In the data rows, 128 means zero.
Here are some points, each followed by its number:
[139 132 113 134 118 102  71 113  79 164 117 152  86 131 103 117 119 124 117 146 123] 0
[133 120 129 127 132 126 110 132  86 166 111 151 108 118 117 122 119 113 129 123 103] 1
[101 152 141 152 154 144 169 111 163  98 113  72 182 112 126 131 150 143 143 137 177] 2
[ 91 109 122  69 142 128 128  98 126 107 131 106 129 117 134 120 130 104 112 131 101] 3
[140 101 139 117 127 127 167 104 128 114 139 111 100 144  90 126 131 128 107  51 170] 4
[110 111 143 120 104 122 133 125 183 107 149 105 124 131  86 141 101 164  95  88 150] 5
[124 134 131 128 145 121 138 140 147 167 126 111 166 119 115 136 118 155 117  94 117] 6
[157 167 131 152 117 126 124 142 109 146 123 142 152 145 157 122 129 120 135 153 122] 7
[154 121 131  99 100  97 105 117  93 161 123 140 103 130  91  86 127  97 123 137 123] 8
[159 117 136 101 105  97 112 117  97 159 121 137 104 130  95  83 126 101 131 138 127] 9
New points follow, each followed by the numbers of its two nearest points above by angle, nearest first.
[128 154 118 157 139 129 114 153 100 159 117 137 161 128 140 143 107 135 114 147 113] --> 7 1
[163 120 144 134 127 150 105 137 119 127 125 169 145 155 166 120 149 119 155 154 100] --> 7 1
[ 83 129 135  76 121 104 111  85 105 143 123 105 146 118 110 128 120 103  98 118 102] --> 3 8
[199 114 153 127 117 167  75 138  98 126 111 206 160 190 193 121 163 103 165 184  75] --> 7 1
[ 89 127 134  83 116 106 110  88 107 139 129 110 141 120 114 126 124 103 103 123 102] --> 3 8
[ 48 123 103 117 109 110 183 123 117  85 124  32 153 110 127 150 173 133 149 106 182] --> 2 3
[119 121 137 121 144 120 157  99 161 105 136  90 154 147 136 116 125 111 106 140 167] --> 2 5
[154 144 124 160 145 135 119 140  87 167  88 156 119  96 110 148 126 130 134 147 116] --> 1 0
[126 154 119 161 136 126 112 152 106 156 115 135 156 122 141 142 107 138 121 151 115] --> 7 1
[127 151 114 152 117 134 123 134 105 121 133 160  79 145 184 120 118  86 136 155 126] --> 7 0
[157 121 140 131 122 151 107 132 121 126 124 165 146 157 157 126 145 118 146 152 105] --> 7 1
[ 95 147 139 151 159 146 169 108 168  95 111  71 182 113 122 131 153 139 139 137 181] --> 2 5
[148 153 129 143 118 126 126 135 115 143 126 140 145 143 147 127 128 119 130 151 124] --> 7 0
[111 132 112 115  98 134 116 145 191  99 160 142 104  76  79 164  90 179 112 104 107] --> 5 6
